Rotation paths and how fast each direction turns (degrees per step):
Each turn is a multiple of 5 degrees from 10 to 175, or 0.
Each row of a path follows its step; steps can be skipped.
Path 1:
step 3: [-16   5  -3  32  -4  13  39  18  -6  28  14  17  15  17   0  35   1  -5
   0   0  25  32  15 -20  28  -8   1 -10  11 -17   4 -36  -6 -18  -6 -31
   2  -4  -2   3 -40  16 -13 -17  -1 -14]
step 7: [  4 -20  17   4  12  -1  34  14 -24  12  -1  -6 -23  24 -13 -16  29 -10
  -4  -3 -22  -5  -1 -32  18  37  26   5  -1 -10  24  14  16 -19  12  12
 -13   4   4 -31  19  18 -10  -4 -11 -42]
step 8: [ -1   4  18  23  -1 -13 -16  -8  12  -5  24 -17  22   2  14 -10   8  24
  24 -14  -9  -2  -2 -22   1 -25  -1 -32 -12  18   6  19  21 -12  14  18
  41  10  39 -34 -32  -5  12   0 -28   9]
step 11: [  0  -5  -4 -28   8 -11 -35  18 -16  27  -4 -11  26 -15 -46  10 -11  23
  -6  -5 -30   4   5  11  28  -1   3  -2  14 -30  10 -19  12 -40 -13  12
  26   1  23 -19  -6  14   5  -4  14  -6]
step 15: [ 16 -38  -6  -5  18  11   4 -16  24  24   6   5   4  32  14 -16  -1  14
  29  10  -2   9 -11 -12  28   0  -5 -12 -31 -23 -20 -21   3  -7 -21 -22
  -4 -23   8 -24 -44   5   5  -5 -31  -4]
step 17: [  0  18 -14  33  -9 -17 -20   2 -11 -19   4  -1  -1   0 -41   4  -7  20
 -13 -15  21   9  -1  -7 -15 -27   8 -11   5  20 -17  12  24  24  20  10
  19  28  10 -47 -13 -35  -7  23 -19   3]
step 22: [ 23 -14 -13 -24 -20  -3  12 -19  10 -13   1  47  28  -7 -27 -23   0  18
  -7  24  38   0 -24 -31   1  16   0  -7 -18  -2   5 -24   7   0   1  -7
   1  -1 -21  37 -25 -19  16   1 -12   4]
step 23: [ 32  -1 -19 -23 -26  17  10  12 -25  21  -6  -2  -9  26 -22  18   4  38
 -10 -25 -22  12  30   3  10  27   8   0   3 -17  25 -13  18 -15  14   9
 -18 -15 -25 -23   4   8 -20   8 -16 -22]
step 24: [ -2 -13 -19  30  14 -15  -6   7   0  35  21 -15  -1 -10   2   2  -3  18
  42 -22   0   8  -3 -11  16 -35  -6  -3   3 -36  -4 -23  17   2  -9 -22
  18  -7  37 -32 -19   0  10  32  -3  -1]
step 28: [-13 -14 -16  27  13   4  15 -23   4  -1  27   2 -14  22  -3  30  -3 -36
  26  24  10 -13  -4 -17  -1  28   6  -1 -43 -14  17 -11  -9 -41  -6  20
   5   5  16 -18 -13   5 -19 -16 -24   0]
Speeds:
[ -1   3  -6  -3 -12   7  10   9  -8  -7  -1  -9  -1  -6  -9  -9  -1  -1
  -2   4  -7 -12   2   1   7   4  -2  -7   2   4  -2  -2  -6   7  10   3
   3   0   1  -3  -3   3  -3   4  -1  -4]  115
[-2 -9 13  4 12  7 -3  5  1 -1 -1 -4 -3 -5  8 -6  6 -7  2  6 -6 -5  0 -5
  6  9 -3  1  8 -3 -3  9  6  3  3  7  4  0 -2  7  4 -7  2 -2 -2  2]  55
[ -4   2   7   9   3   1   4  10   5   4   9   1   7  -7   1  -8 -10   2
  -3  -9   4   5  -4  -1  -5  -2   4  -5  -6   5  -2   5  -9  -4  10  -3
   4  11  -3  -4   5  -5   4  -6   2  -5]  85
[  1   5  -8  10   7  -4  -8  -1  -8  -6   8   3   6   0   6   3   6  -6
   2   1  -5  -4   4  -2 -10  -2  -3  -1  -5   4  -8  -7  -6   0   6   5
   0  -6   4   2   7  -4   3  15  -3   0]  90
[ -5  -7   4   0 -12  -2   3   2   3  13   7   1  -5   7  -1   1   4  10
   0   9   5  -5   3  -6  -7  -8 -10   4   1  -4  -1   4   2   0   8   7
   3   1   3   1  11   3  -4   4   4  -2]  65
[-10   9  -3  -3  -2  11  -7  -2   5 -11  -3   6   1  -2   3  -4   3  12
  -2   1   2   0 -10   0  -2  -6   3   6  -2   4   5   7   6   2   6  -1
   0   4  -6  10  -3  -3  -7   9  -3  -1]  85
[  1  -4   1   8  -6  -9 -10   1 -11  -7  -4   2   5   4   8  -5   1   3
   6  -2  12  -1  -3  -6  11  -4 -11  -1   1  -3  -3  -3  -2   8   4  -3
  -7   6   3  -1  -8  -2  -2  -8   1  -3]  155
[  5   0   2  -1  -5   0   0   7   2  -3  -4  -4  -3 -12   4   7   9  -1
  -7   0  11  11   5 -10   3  -4   8   4   3  -2  -4   0  -9   2   3   3
  -1  -9 -11  -2   3   4  -3   1  -8  -4]  110
Path 2:
step 1: [ -9  47  16   4  -8  -3   2  10 -18 -31   0  19   2 -36  15 -40 -15  -4
   2  18  -6 -15   3 -20  11  -2 -18   6  11   8  35  11   7  25   4  -1
   5 -16  10 -10  26   9  20   1   2   1]
step 5: [-30  31  16 -14  12 -10  15 -12 -15 -13   0   6 -15  13 -22  -2  -7 -16
  16  -4   1 -27  13  -2   8 -22  21  19  28 -29  -7  -2  -7   3  -3  54
   0  -6  -9  -9  13 -21 -17  13  -2  -1]
step 7: [  4   4  -6  -3  18   9  -9   2   4 -58   8   5 -10  -1 -33  31  22   5
  -6  17  19 -27  -5 -21  17   7   6  -3  -3  -1  -8 -18   9   5 -39  -4
  12   0 -17 -20 -11   2 -23 -26  -5  -5]
step 8: [ 20  15   1  12   4   4 -11  30  17 -23 -18  17  -4 -20 -20 -22 -12  11
 -12  21  20 -13   5  15 -21  40  -2   1  20  -2 -11   8 -11 -14 -33  -1
  19 -13 -11   1 -16 -27  -1  16 -27  -8]
step 12: [ -5  48  10  28   2   7   8  20 -15 -25   5   5  -5  24  12  -6  21  -5
 -37  19  17 -12  14 -21   6   7  16   2 -11  24  -4  23  12  -3  -1  12
   9 -15 -28 -10 -17   8  -1  -7  25  12]
step 16: [ -6  25  24  10  -5  -6   2  -2 -29 -21   1  -5  -8  -3  -2  11   0  23
  24  10  -5   7  12  -1   3 -22  -6  19   8  -1  53  19   7  20 -23  16
  19 -15   8  13  14   9   2  43  13 -11]
step 18: [  1   3 -11 -14 -16  12  -7  20  -7  -8   9   2  -8 -16   4  -5  19  -9
  13  33 -25 -43 -15   5  30  19  -9  11  -4  -3  22 -20 -24   0 -44  -8
  11 -20  15  15  21   3  11 -20   5  -1]
step 21: [-23  33 -22 -10  13  29 -14   5  -2 -11   4  -3  -7 -15 -24  14 -17   1
  34  -3  27 -13   5  -8 -13 -33 -24  27  10 -21  -6  12 -17  20  13  15
  21  -9  14  -4   2   5   9   7  18  18]
step 27: [ 19  36  18   6   3  20  19  -3 -35 -31 -15  -9  -8   9   1   7  -4  30
  -6  -4  -1   6 -21   0   0   4  17 -28   2  14  -7  32   8 -14 -17  10
  34 -20 -11  11 -14  -7  -1 -15  19 -25]
step 28: [  7   3   3   6   0  -1  13  16 -30 -27 -41 -16  -1  27 -16   2  18  -1
  -5  32   7 -39  21  17   2  13 -16   8   0 -10  17  24   4  -6  21  14
  22 -31  -5   2   5   3 -14  17   7   1]
Speeds:
[  0   2   1  -6   4   4  -2   8   1 -13  -7  -7   5   7   5   0   0  -9
  -3  -4   3   5   6  -5   7  -6 -11  -8  -7   4   1   7   2   4  -9  -7
   1  -4   1   2   5 -11  -1  -5   3   2]  70
[ -5  10   1   3  10  -2   3 -14  -1  -2   1  -6  -7  -4   8   1  -8  -1
  15   1   0   6   7   7  -1  -2   5  -2  -7   1   0   0   5   4   0   5
   0  10   5   2   2  -4   0  -1  -5  11]  70
[  9  -7  -6  -2  -3  -2  -3  -2   4  -4   5  -5   1  -1   6   5   0  12
   5  -2  -1  -2 -12  13  12  -4  -1   5   2   4   6   1   1   7  -2   5
  -2  -4  -3  13  -6  -4   1  -3   7   2]  155
[-4  2 -9  9  3 10 -1 -6  2  5  4 -2  8  7  5  2  4 -9 -5  4 -1 -1 -7  3
 -2 -3  4  6  7  5 -1  2  5  0 -3 -2  7 -3  6 -7  1 -5 18 -7 -2  2]  125
[ -1   4   2   5  -4  -8   5   1   0  -2  10   8   9  -5  -7  12  -5  -4
   1  -2   2  -7  -2   2   7  -7   2   0  -4  -6   1  -6 -11  -4  -4  -5
  -1   0  13   0   5 -11  -1   5  -1   1]  25
Path 3:
step 0: [-12  -3   0 -12 -23 -11  12 -14  15  -7  29 -42  -7  10 -16  -3  31   6
  13 -23 -23   3   0 -18 -11  10  14 -13 -36  10  -7 -22  -5  32 -29 -27
 -24  30  52  -9  16  -6   8 -20  24  16]
step 5: [  5 -12  -3 -18  19 -19 -13   6  30 -36 -17  20  16   3  15 -28 -39  14
  19   8 -26  -3 -40 -19  35 -10 -13  10   3  28 -31 -26  -3  14  14 -20
  -3 -26  -1   5  18 -22  31  14   5 -17]
step 8: [ -9  -2  22   2 -19 -12   7  -1  53  19  23  -9 -18  -3   6 -17  33   5
 -21 -31  17   3   4 -15   8 -14 -63   1   2   4  -4 -36  -2  -5  22  27
   8 -11  -7 -17 -19   9 -28 -30  -2   8]
step 15: [-12  41  -4 -11  -7  15   9 -19  27 -11  -5  -9  13 -15  -2 -11  23  11
  -3   2 -26   8  25  16 -16  19 -12 -20   9  28 -17 -41  -1  31   8  -3
  -5   1 -25 -12   6  32  22 -44 -34  31]
step 16: [ -2 -33  45  -5  19  -7  -1  25  33  -3 -42  -7  -7  -3  -1   8  17 -27
  -2  14  25  13 -12  -2  30 -26   1  -2  -2  12  29   0  -3  10 -44  13
  -6  24  -9  -7   0 -33  28 -21  -1  25]
step 20: [  6   0 -30  44  -6 -10   4  -5  17 -42  -2  -1 -20 -20  -4 -14 -40  10
 -14  -5   8 -31 -26  -6  13  21 -36   0   2   9  21 -15  12 -26   4 -30
  32   3  -4  11 -15   1 -10  29 -36  11]
step 21: [ 15   1   3 -14  -6  13 -43 -36 -19   7 -27 -26   8  -4  35 -13  23   4
  -8  10   5 -14   0  37  10  12 -20 -38  20  27 -26  -6  -7  -8  24   0
 -16   5 -42  20  20  19  11   2  17  24]
step 22: [  3  29  24 -39  21   9  -4  35  20 -52 -35  -2  27  21  -7 -15 -16  -9
   3  10  -4   9 -12  -8  -5  -7  27   2 -15  23   4  -5  -2   9   8  28
  24   3 -21 -11  14 -19  13 -20 -42   4]
step 24: [-41 -14  37 -18  11   8   8   4   8  -4  18  17  -1   0  17 -13  12 -16
  36  27   7  12 -15  11 -20 -14 -17 -13  36 -12 -22  -6   6  27  22 -36
  -2   5  43 -35 -19  -8  17  19  -3   4]
step 27: [ 12 -25   7  29 -18  10 -31   6  10   0 -22   9   0  -4 -23 -26  22  17
 -25  18   6  10 -13  17  -3   8  -2 -11  53  -4  -3 -19 -14 -48  -2  -6
  32  22 -38  -2 -15  29 -19  -2  -1  18]
Speeds:
[-13   3  -3   5   9 -10  -1   0   8   3   4  -1  -2   2   5   5  10   0
  -4   5   8  10   0  -6   1   2   8  -3   2  -6  -1  -2   6   8  -4  -5
  -8   4  -2  -4  -9  -4 -10  -7  -1  -1]  45
[ -6   0   7  -3   1  -5   1  -1 -13  -3  -1  -3   1   7  -2   7   0  -4
   5  -2  -3   2  -3   5   2  -4   0   2  15  10   0   0  -3  -4 -12   1
  -2 -10  -9 -14  -2   1  -5   1   0   3]  125
[  3   4  -8   3  -6   2   3  -3  -1   7   1 -12  -6  -3   0  -8  -1  -5
   1   0  -2   3   2   5   3   5 -15   1   2  -7   2   8   4   0   2  -3
   2  -2   0  -6   4  -5 -17  -2  -9   6]  60
[  5   4  11   3   3   6  -6   4  -5   3   8   2 -10   2   9  -3  -6  -2
  -4   2   4   7   4  -2   9   4   7   3  -7   6  -2  -1  -4   1  -6  -4
   0   5   5  -5  12  11  -2  -2  -9   1]  115
[ -1  -4   6 -18   1  -4  -2   5   4   8  -7   1  -1  10   2  -4   5  -4
  -9   7   5 -12   6   6   1   0   4  -3   5  -6   3   0   2  -1  -1   2
   3  -3  10   1  -1   4  -6  10  -1   5]  140
[ -2   2   1   3  -3  -7 -13   6   5   1   1  -6   9   0   0   5  -1   6
   8  11  -6  -2   4  10   6  -2   3  -4  -3   1   8  -2  -6  -8   1   3
   7   9   0  -1   9  -7  -6  -6   4  -5]  70
Path 4:
step 1: [-38  43  -2  -9  -9  -8 -10  13  -5  -2  -2  21  13  24 -29 -15 -32  -5
  11  -4   1 -25 -11   1 -21 -13   4 -16  -5 -19  30  -9  17 -16  16   6
  26  16   0  16  -7   5  -4  30   4  -3]
step 4: [ -5  19  -7  -9 -37  -7   0  19  21 -24 -13  15 -23  -6 -16 -10  -6   8
  11 -29  28  21 -25  -9  -6  20   9  49   5   4  -8   9   8 -12  13  12
  14   9 -19   0 -16  -1  -7  34  -3   7]
step 5: [-55  11  10 -10  -8 -16  10 -16  18 -11  16 -22  30  -2   2  -3   0 -10
  -7   4 -23   8   0   2 -14  13   2   6  18  -1  36   5  23  -1 -19  -2
  28   5 -14  -8  12   2  37  20  12  20]
step 9: [ -7  -8  -8 -29 -17  -5  19  -7   3  14  17  -8   0 -12 -17  13   1 -16
  14   7   8   6  27  31  -6   6  17  10   8  -5   5  12  44  -8  14 -21
 -12  -3  34  14  12   7  17  27  14  44]
step 10: [-27  21 -35 -21  14 -19  10   2  -2  12 -25  -5 -10   5  -5 -18 -14   2
  -4  30 -24  -6  12 -10 -20 -17   9  -6 -11  18 -43 -24  16  -4   4   5
 -10  14 -23  -9   6   6  -2  -6  35  10]
step 15: [-13  24  -8  -8   4  10 -20 -24  -4 -11 -13  -8  20   1   1 -27 -10 -31
  17 -13  12  20 -11 -14  25  19  21  32  14   1 -13  -8 -11  15   6  -3
  13 -18  -7  23  -7 -32 -20  -8  34   5]
step 19: [-21   8  -1 -25  -4  20  20  13  -4 -22  19  -1   3  -6  12   0  -8 -18
   1   9  36  24   3 -16  16 -14  10  32 -19  17 -33  21   6  -8 -22 -16
  16   6 -21  -3 -25  17 -17   2  29   1]
step 25: [-13 -14 -32 -15  -9 -15  19   1  12   8 -16 -20   2 -17 -29 -16   7  17
  17  20  -3  28  -4  26 -23   9  -7  14  16  -4 -11 -17  25 -32  10  -4
  -4   7  16   4  13 -27  12  26  31   1]
step 26: [-43  27 -19 -14   7   3  -6 -37 -18  13  -6  21  -2  -6  17 -14  -9   8
   7  17 -14   6  21 -25   5   1  17 -18  -2   2   1 -14  20   1   2 -39
  11  -5  -1   3  22   8   0 -32  26  21]
step 28: [-21  14  -4   0   3 -19  28 -13   6  -5  12 -31  10   1   1 -10 -29 -17
 -14  -7  24   2   0  -8  11  18  10 -13  10  -5  -4  -6   2 -38  11 -27
  41 -24  24  20 -22 -25  10  16   7   1]
Speeds:
[  1   2  -9   1  12  -4  -5   3  10  -1   8   1  -4  -1   4   6   4   4
   2  -1  -5   0  -2  -2 -12   0  -1  -4 -10   0   4  -6   1  -5   0  12
  -7  12  -3  -1  -3  -1  -3   6   6 -10]  170
[  1   1   1   3   6   0  -3 -11  -3  12  -6   2   0  -1  -3  -5  -6   3
   4   0  11  -2  -3  -2   5  -3   0  -4  -5   2  -1  -9  -2  -8   7   1
  -2  -2   5  14   3  -2  13  -4   4  -9]  25
[ 0 -6  1  2 14  7  1  5  4  1  2 -7  6  0  4 -2  5  2  0  7  4  8  9  7
  2 -4  8  4 11 -5  7 -2  8  3 -3  2  8 -7 -1 11  0 -5 -3  6  2 -7]  110
[  9   9   4  -5  -4  12   3   2   3  -1 -13   4  -3   2 -13   4   6   0
   3  -6  -6   3   0   7   1   0   2   3   3  -7   5  -1  -8  -5   6   5
  -9  -3   0  -1   5  -8  -6   5   3  -2]  155
[  2   3   9  -7  -1  -8   5   2  -7  -2   4  -4  -4  -1  -3  -6   9  -2
  -6 -12   9  -9  -1   9   0  -2   7  -8  -6   2  11   2   1   4  -4   1
   3   5  -6   5  -4  -6   6   4   6   4]  95
[  7   0   2   4  -9  -2   4   5   7   1   4   4  -3   0   0  -4  -2 -13
  -2   4   5   0   1  -5 -14   6   2   5   0  -7   3  -3   1   0   3 -11
   2   2   0  -3   5  -7  12   7  -9  -9]  90
[ -8   4   0 -12  -3  -6  -7   0   5  10  -6  -5   4  -7   7   2   3   1
   6   4   9   0  -4   1  -2  -1   0   9   5  11   1  -2  -3  11   1  -1
  -5   1  -4  -7  12  -4  -1   7   4   2]  70
Path 5:
step 1: [-26  21  16 -13 -15 -19  -2  18 -12 -19  46   5  20 -12  -7  23   4 -16
  -4  18   7   3 -32  -4 -40  23 -11  -9   1  13  13  30   9  11  18   7
 -24  -1   1  11  20  42  -1 -29   0   0]
step 4: [  0 -18  29 -15  -2  11  24  24  24 -29  34   9   0  -5  26 -13 -10 -20
 -25  -7  40  13 -15 -22 -11  29   1 -21  24  -5 -11  -6  -5  16 -11  10
  17  -7  11 -13 -10  11  28 -21  29  18]
step 7: [-45 -25  24 -14  23  12   5  -2  -3 -39  -4  12  16 -26  19 -13  -1  12
  -3 -12   7  13   3 -15  27  12  -6 -17 -27  30 -51 -13   7  21   2  11
  -6  -5  -1  16  29  -1  -4  -5   6   6]
step 8: [-18  -6  -1 -22   4  -9  29  -6  21 -21  33   3  20  30   5  -3   3  -2
 -10  -7  47  23  15  -8   7  13  25   3   2 -13  40  23 -20 -15 -19 -16
  -7 -26  25  -9  -2 -10   9  32  12  13]
step 11: [-28 -30   2 -11  -7 -13  11   1  19   2  24   9  19 -13  -2   5  27  13
  10 -33  24   3   6  -9  33   0 -22  -3 -16  18 -15 -16 -64  -3   3 -23
  -6   8 -12  13   8  -3  -2  23 -24  19]
step 12: [-30 -10  15 -16   7  -3 -13  -1  19 -29  23  -1   5  25 -12  -6 -13  11
  -5  26  40  20  10 -39 -30  23   4  -9 -21  -7  -4  23  10   9  19 -12
   3 -40  -4  21   6   8   1 -25  17 -21]
step 13: [  8  -6  32 -17   6  23  30 -10 -30  -2  18  -4   5  -6  22 -13 -17  -2
  -8  -9  28  -8 -16  14  12 -10  23  46  17   9   1  48  -1   8  -2  12
 -26   3   3 -31  19   6  26  -9  17  14]
step 15: [-21 -26  27  10   7 -15  28  35  26 -24  34 -12 -15 -14  12   5   8   5
  18  -9  -6   3 -10 -40 -16   1 -49 -13 -10  13  -7  -5 -27  16 -14  -2
  -5   0  25  20  11   6   4 -14  10 -13]
step 17: [ 16  -5  14 -13   7 -13 -10 -22 -21   6  29  -8  19 -18  17  -5 -22   6
 -10   4  43   3 -27   2 -21  -1   3  19 -13 -38  18  24 -33   6  22  10
  11 -31 -40   1  14  -8  -1  13  15  18]
step 18: [  7 -28  47 -16  32   7  20   3   9 -33  21   1   1 -26 -37  22  -5 -13
   4  14  12 -23  -6  -8  31   5 -13 -11 -10  18 -14  16  23  21  -1  36
   0  23   4  -8   6   4   2 -13  -2  20]
Speeds:
[  1  10  -7  -7   3  -6   7   7  -5   9   0  -5   8   0   3  -5   1  -1
  -3  -1  12   4  -3   3   2  -5  -3 -14   5   3   2  -8   4   0   5   6
  -1  -1  -2   5  11  -3   4   3  -3   9]  115
[  5  -8   6   4  -1  -6   0  -2  -3  -6  -2   1   9  -6   5   7  -4   0
   2   2   3  -3  -1   2  10  11  -3 -14   2  -7 -10  -6  -2   0   1   1
  -1   5   7   2  -8   4  -2  13   1  -1]  100
[ 7  3 -2 10  2  1  0  9 -7 -1  0 -3  9  3  1  9  3 -8 -4  2 -1 -6 -1  0
 -2  8 12  9 -5 -4  1  5  0  0 14  0  3 -5  2  0  4  3 14  0  0  4]  90
[  4   0   5   9  -4  -3   0   5   6  10   8   5   3  -5  -3   3  -3   9
  -4  -3  -1   4   5   3  -5  -1   1 -10  -7   2   0   2   0   9   2  10
  11  -9  -6  -3   1   9  -6  -4   2 -10]  130
[ -8  -6  -2  -3   2   0  -7   3  -2  -1 -15  11   2   6 -11   6   0   1
  -9  12   2  -6   5   8   2   2   2  -3  -4   9 -10  -2   5   1   0   0
   2   1  -6   2   6  -4  -2  -3  -1   0]  160
[ -5   2  -1   6  -4   3   2  -1   8  -8  -1  -5   3  -2   4  -2  -6  -4
  -8   0   7   7  15   1   1  -8   7   3  -2  -5  -5 -11  -8  -3   5   1
  -7  -1   0   7  -1  -7   1  -5   2  -9]  85
[  0   5  -4  -5   4   9  -4 -12   6   1   8  -3   5  -2  -8   3  -6   1
   7  -5   7   0 -10   4   0   2   1   2  -9   2 -12   5   5  -6   9   2
  -6  -3  -4   5  -2   4  -4  -1 -10  -1]  65
